0: [130 144 112 153 136 156 122 157  97 101 122 137 125 117 119 118 168 175 157 140  99 108 119 161  22 158 149 127  46 124 135 112]
1: [136 104 137 109  95 145 117 123 108  92 138 140 159 154 146 153  92  92 142 115 139 169 206  68 195  80 123 149 166 101 143 139]
2: [142 170 120 162 133 145 134 187 141 122 141 149 133 114 105 101 135 157 141 100 102 100 113 185  93 154  91 128  93 105 113 118]
3: [101 109 110 149 115  92 163 142 108 110 142 133 175 122 100 141 119 118 126 128 136 147 178  97 198 116 116 122 169 120 119 157]
4: [141 146 168 139 107 150 106  70  87 129 116 140 148 163 141 152  81 108 115 124 117 102 229  80 108 115 136 149 117 150 164 152]
5: [147 110 139 121  75 115 135 114 102 102 146 121 167 120 159 142 109  87 145 106 141 165 181  70 218  95 126 150 173 107 123 141]
6: [181 157 103 145 132 178 140 131 106 121 112 149 137  81 142 139 112 148 152 152  84  82 148 146  54  99 109 155  52 129  95 125]
7: [145 105 112 163 157  84 146 119 168 136 124 144 109 122 114 142 197 132 141 149 102 122 102 144 160 145  97 117 116 121 107 143]
8: [142 133 173 138  85 123 111  79  75 149 116 119 154 115 120 136  94 122 117 126 140 129 243 113 134 101 136 160 141 152 167 152]
9: [157 128 144 118  80 114 104 125 103  82  99 133 121 132 151 190  82 121 126 100 136 133 190  77 210  85 116 152 154 126 133 133]
10: [128 105 109 169 170  59 142  90 176 185 115 121  96 101 128 101 174 136 130 133 120  85  85 112 146 144 109 114 141 142  58 137]
11: [158 128 153 116  76 126 122 104  88 121 155 132 177 150 148 167 103  87 159 112 144 148 191  81 203 101 129 135 166 105 148 142]
12: [113 135 134 150  99 110  98 168 201 131 132 141 117 133  69 109 161 118 178 115  91 173  84 167 135 125  79 138 147  73 128  95]
13: [131 146 152 140 146 165 128 114 103 111 119 123 124 126 144 150  81 109 140 131 113 114 206 106  90 103 140 144  82 131 180 143]
14: [111 122 118 160 149 125 124 166 209 136 122 147  91 125  70 123 154 147 169 110 106 120  59 179 104 163 111 109  97  86 126 143]
15: [117 105 127 170 139 116 115 157 173 165 143 134 102 139 119 129 152 155 134 137 129 138  94 165 118 145 108 121 115 129  85 143]
16: [124 137 139 111 100 112 126 108 130  90 109 133 138 144 117 150  86  87 146 107 127 184 203  62 189  91 132 133 183 101 126 149]
17: [117 118 103 166 146 131 111 149 212 132 129 148 111 101  97 169 153 131 175 106 130 145  80 170 158 143 103 129 111  91 113 104]
18: [142 100 124 168 155 105  90 136 180 170 166 130 102 109  78 110 174 117 153 139 135 128  69 193 133 171  95 118 102 100  97 120]
19: [107 101 139 147 133 128  92 181 210 144 128 137 107 110  70 139 148 117 173 124  87 177 111 131 204 144 101 121 120 104 107 120]
20: [125 140 121 162 135 126 130 148 183 145 155 124 103 120  93 123 156 138 142 121 103 150  86 170 100 132 132 126 110 113 112 126]
21: [146 101 136 116  80 111 117 121 116 114 142 144 158 133 146 138 104 100 149 122 113 134 156  96 170 101 114 147 160 113 151 118]
22: [147 156 154 133 143 154 147  87  96 104  90 135 127 139 174 132 100 145 107 138 120 115 180 146  68  91 140 170  77 177 170 151]
23: [123 119 139 113  91 111 106 115 112  98 101 132 158 152 140 134  87  90 117 118 129 154 200  83 210  60 104 154 153 131 109 146]
24: [137 100 116 170 174  86 127 161 138 153 122 168 107 120 103  99 174 152 132 165 129 120  42 172  92 161 127  97 107 119  83 133]
25: [128 141 119 180 147 122 122 192 150 132 117 132 100 107  85 106 142 141 169 110  87 131  61 186  88 133 120 126  58 113 101 108]
26: [136 125 166 131 106 137 103  78  95 149 128 123 140 151 164 158  73  91 111 119 131  93 220  90 128  93 143 160 117 136 181 129]
27: [137 127 162 114  70 114  92 107  92  96 126 126 139 124 139 152  72 107 115 111 123 139 207  96 177  94 130 172 169 139 131 127]
28: [120 109 136 146 144  70 136 108 182 163 136 119 111  96 111 153 152 100 129 134 117  91 121 154 149 132  96  82 114 127 108 144]
29: [112 135 145 172 142 136 100 178 186 126 150 140 142 130  87 123 178 143 176 114 112 127  50 180 117 172  98 121  83 120 121 120]
30: [117 107 132 170 156 102 149 122 163 136 156 129 165 111 100 106 160 135 122 156 127 105  89 160 150 133  98 106 140 110  90 116]
31: [137  93 114 175 133  96 131 141 158 166 137 147 124 105 115 109 184 127 134 145 114 123  69 157 140 164  99 108 134 119  89 127]
32: [122 107 118 177 163 111 123 132 189 175 140 122  99 110 102  93 188 135 154 126 123 101  65 189 106 165 104 121 100 108  90 120]
33: [135 159 154 154 150 181 111 128 100  95 114 155 139 138 142 152  97 127 101 138  94 100 202 131  67 100 126 138  73 141 162 139]
34: [137 152 171 146 141 182 124 102  89 123 108 126 129 126 139 122 110 103 106 143 123 115 172 124  66  94 135 159  96 139 167 144]
35: [122 148 113 170 145 114 126 177 180 140 140 122  96 110  95 123 177 139 167 126 108 105  71 201  82 145 128 110  80 108 113 120]
36: [126 151 108 173 147 131 131 163 148 124 115 132  96 115  74 104 152 151 170 131 101 106  75 174  87 150 107 102  92 113 101 107]
37: [117 111 106 160 146  87 132 126 148 148 172 137  97 113 122 107 168 147 118 128 129 117  89 139 118 151 114 131 110 144  87 152]
38: [123 145 141 108 124 151 119  91 108 104 129 128 128 133 154 152  70  89  99 126 135 111 214 100 104 105 130 173 104 153 171 125]
39: [124 105 134 173 146 104 116 150 176 175 150 152 105 129 113 105 174 158 141 144 114 111  55 188  85 174 107 141 106 100  95 156]
40: [148 127 127 162 157 129 147 151 124 108 111 131 136 116 122 117 149 157 120 139 105  93 112 144  72 158 121 119  79 135 123 120]
41: [130 126 124 173 164 111 159 142 165 173 152 136 120  97 127 119 178 152 132 163 113 122  51 180 119 149 106 121 117 127  44 141]
42: [127  86 128 169 139 105 125 145 188 157 163 142 100 117  91 116 170 120 157 138 110 108  63 190 104 167  97 126 112 120  99 128]
43: [112 148 109 142 129  79 161 125 112 137 120 164 157 117  92  92 122 133 113 183 123 135 151 112 172 175  95 118 161 157  86 123]
44: [150 146 144 163 159 138 127 107  90  99  96 140 143 149 111 103 144 140 123 127  94 109 146 148  60 101 129 152  90 148 131 138]
45: [102 136 128 188 153 129 137 162 167 111 115 121 114 116 101 127 157 150 147 122  74 126  70 201 108 137 116 122  89 116 101 123]
46: [154 143 132 161 135 164 138 189 136  86 137 130 135 125 102 114 151 168 125 114  79 138  81 175  75 126 109 134  38  97 133 134]
47: [117  95 150 128 105 171  92 111 116 103 129 151 146 125 174 169 105 103 139 143 126 126 226  69 115  88 110 164 105 114 162 118]
48: [155 113 132 114  76 129 127 111 118  95 119 119 169 119 144 159  83  94 128 120 140 167 181  59 206 110 132 150 184 120 145 137]
49: [122 150 113 168 146 115 126 178 188 141 141 123  96 108  94 127 181 130 172 126 108 105  76 202  84 145 129 107  79 110 115 115]
50: [112 131  84 170 172  76 175 120 176 160 137 126  94 109 118 129 160 123  79 162 117 128  83 112 168 155 107  80 150 131  72 133]
51: [116 111 134 140 148 132 108 121 239 159 128 122 105  91  89 124 163  97 181 101 114 131 100 182 144 163 110 147 122  88 118 131]
52: [110 111 109 160 146 109 111 143 200 141 113 100 108 101  90 132 179  96 167 114 115 141  99 160 154 151 121  75 133  93 128 125]
53: [114 130  89 166 172  81 160 125 182 158 138 125  94 112 115 125 161 127  96 153 114 128  81 127 161 154 107  85 138 126  82 131]
54: [128 111 151 117 118 139 113  88 103 110 145 141 156 129 157 187  78 112 110 131 134 125 229  96 126  76 124 173 134 142 174 135]
55: [131 140 160 138 149 163 137  97  96 118 119 118 126 130 154 155  66 100 132 140 118 106 224  93  92 106 147 144  80 142 185 146]
56: [143 104 137 130  86 113 132 119 119 113 151 126 154 119 147 137 119  91 148 111 136 156 161  91 198 108 119 146 163 108 119 139]
57: [163 148 159 129  96 117 106 118 108 104 103 120 152 113 135 155  92 128 124 129 132 122 175 125 155 102 128 159 168 142 132 143]
58: [128 116 143 147 137 117 112 130 190 132 140 118  86 130  78 145 157 129 171 108 132 146  88 157 135 143 101 116 105 120 121 113]
59: [140 122 133 115  98 114 115 106 129  72 113 129 151 123 147 163  80 128 123 122 127 163 192  68 199  59 107 134 173 131 118 147]
60: [102 105 123 114  88 115 135 115 107 118 102 129 156 178 152 141  86 106 122 107 127 152 184  77 195  67 114 159 169  84 119 156]

[118 145 108 145 115  74 161 162 115 111 131 139 202  99 129 125 105  96  68 158 123 145 151 107 193 180 110 129 113 177  92 133] 43
[125 126 143 116  90 109 104 108 107 104 107 129 157 147 140 139  85  92 119 117 131 151 204  85 199  66 110 156 152 132 119 143] 23
[123 113 129 170 149 116 116 156 170 163 146 150 107 126 108 108 171 157 143 138 111 114  53 186  80 165 109 139 103 100 103 149] 39
[139 147 139 167 169 133 137 110  86 103  95 142 153 146 102  85 149 138 116 141  92 108 137 152  63 118 124 146  86 150 123 132] 44
[123 107 133 170 136 115 116 158 172 165 140 131 109 137 110 131 145 153 135 137 134 135  88 167 123 152 112 119 117 128  84 150] 15
[140 153 132 141 158 171  99 158 117 103 133 149 109 113  87 121 155 190 125 121  91 121  88 188  60 135 101 144  58  97 129 130] 46
[113  86  95 164 128  81 127 138 147 165 147 140 114 127 140  91 197 115 120 164 142 135  99 133 158 144 100 114 148 108  53 142] 31
[111 109  95 169 162  78 137 138 162 153 181 138  83 105 119  94 186 154 116 132 129 114  62 149 109 167 107 123  99 140  75 151] 37
[118  73  91 163 125  75 115 140 154 166 147 142 103 130 148  87 202 115 119 158 147 133  99 131 162 131 102 114 143 103  46 137] 31
[152 124 127 166 175 134 150 154 127 108 104 131 134 115 119 108 159 174 115 145  96  79  96 160  39 174 120 113  58 142 126 117] 40
[119  94 141 129 111 158  98 110 136 112 134 147 133 121 163 167 116 100 146 139 129 128 206  87 124 100 109 153 109 112 152 122] 47
[137 169 118 161 131 150 132 187 149 132 140 153 131 107 111 101 143 158 142 101 102 104  92 195  87 155  95 131  85 106 108 116] 2
[139 120 155 137 117 126 110  86 111 149 129 127 132 146 155 155  98  98 118 125 125  99 194 102 133 104 134 151 116 133 167 132] 26
[142 146 127 174 147 152 130 135  96 135  93 131 119 115 109  95 133 166 125 137  94 112 102 156  55 146 109 131  74 142 133 130] 40
[138 151 168 141 140 185 122 101  91 119 114 126 126 125 132 130 115  93 109 135 121 122 174 127  71  90 133 159 104 133 169 144] 34
[116 113 102 153 148 120 108 141 190 138 113 109 105 103  94 131 175  99 169 114 122 135 107 153 145 145 122  79 133  91 136 129] 52
[125 163 108 178 149 138 142 176 135 119 112 131 103 121  68  99 152 158 170 127  94 102  72 179  71 150 112  97  83 116 109 102] 36
[143 153 138 199 154 163 108 142 106 134 117 120 127 110 110  97 128 151 148 147 133  99 130 144  53 140 138 140  86 131 101 126] 40
[156 135 143 120  88 123 107 115 103  93 107 132 127 134 152 184  82 118 125 108 135 126 196  84 190  89 122 150 146 135 141 136] 9
[120 111 139 152 143 120 112 132 205 146 146 110  74 128  66 138 174 129 182 108 131 143  65 175 120 156  95 107  92 120 121 105] 58
[144 152 171 147 110 163 112  77  77 127 144 135 137 132 141 173  86 126 103 117 136 112 229 118  91 102 125 159 121 163 151 152] 4
[136 118 134 116 112  88 107  82 172 141 138 158 120 105 118 168 133  62 124 138 135 145 143  83 204 112 119  94 195  77 117 116] 56
[118 136 147 164 141 145 106 169 167 122 136 136 137 126  95 127 163 140 163 123 112 120  71 173 105 158 103 124  80 124 132 120] 29
[107 131 152 157 131  81 150 146  76 117 132 175 181 112 133 129 111 110  81 152 139 144 152 117 152 114  96 130 133 113 104 169] 3
[136 105 135 110  91 139 126 123 105  93 138 138 161 147 150 153  92  91 141 118 138 162 204  70 197  81 126 146 167 105 140 141] 1
[116 141 150 169 160 102 147 151  75 121 123 130 174 104 101  94 130 194  95 133 105 115  90 154  94 204  88 108  97 145  99 138] 40
[129 160 115 178 154 139 140 163 126 115 108 132 111 126  74  97 153 155 160 127  92 102  82 176  65 141 115 107  81 121 113 108] 36
[120 114 129 156 143 117 116 136 196 141 143 111  81 129  74 132 174 133 174 111 123 139  64 180 113 154  96 110  90 117 115 105] 58
[107 102 133 148 129  86 125  77 185 139 149 172 105  89 123 124 145  86 137 157 128 133 146  81 176 125 131  93 178 105  82 141] 28
[138 162 157 164 154 187 109 137 100  93 110 160 144 140 139 152 104 135 102 141  85 101 199 137  64  98 124 130  68 136 158 143] 33
[153 143 159 107  74 102 110 103  92  99 117 133 149 146 131 157  84 116 123 104 144 143 208  87 171  82 137 171 155 138 124 131] 27
[ 92 144 120 161 135 116 169 122 113 153 143 132 160 114 113 121 158 114 120 184 120 134 123 133 134 180 103 121 161 133 101 160] 43
[149 117 125 168 168 128 145 152 137 121 110 134 131 114 118 107 166 166 121 145  98  86  88 163  55 173 116 111  71 137 119 117] 40
[178 159 107 142 131 179 137 134 108 111 114 146 132  92 145 147 110 146 144 149  90  87 155 146  53  99 112 155  59 129 107 128] 6
[124 138 121 175 145 113 126 183 134 129 120 128 112 106  92 109 138 137 156 116  94 128  83 171 113 128 117 129  79 122 106 113] 25
[140 180 120 158 127 160 125 194 156 126 145 155 126 106 110 102 137 160 149  84 102  98 101 205  82 154  92 128  83  99 120 108] 2
[136 123 162 119  70 105 104 111  95 102 126 126 151 124 140 149  76 118 111 118 120 132 203  98 178 103 127 167 167 141 125 126] 27
[126 156 137 156 150 189 110 142 113 127 133 109 128 124 157 150  99 164 116 120  73  86 189 175  70 125 118 178  71 125 127 101] 33
[103 128 151 160 129  65 157 155  76 118 136 186 194 112 128 119 112 110  74 153 147 158 142 114 169 123  91 124 147 109  89 175] 3
[129 133 115 183 161 113 108 148 130 145 138 123 108 138 110 108 136 141 129 145 100 125  67 154 117 152 107 109 111 130 103 139] 15
[131 131 109 193 170 114 104 167 141 149 136 126 101 133 109  96 151 148 136 146  96 134  35 168 114 169 103  98 100 126  89 135] 24
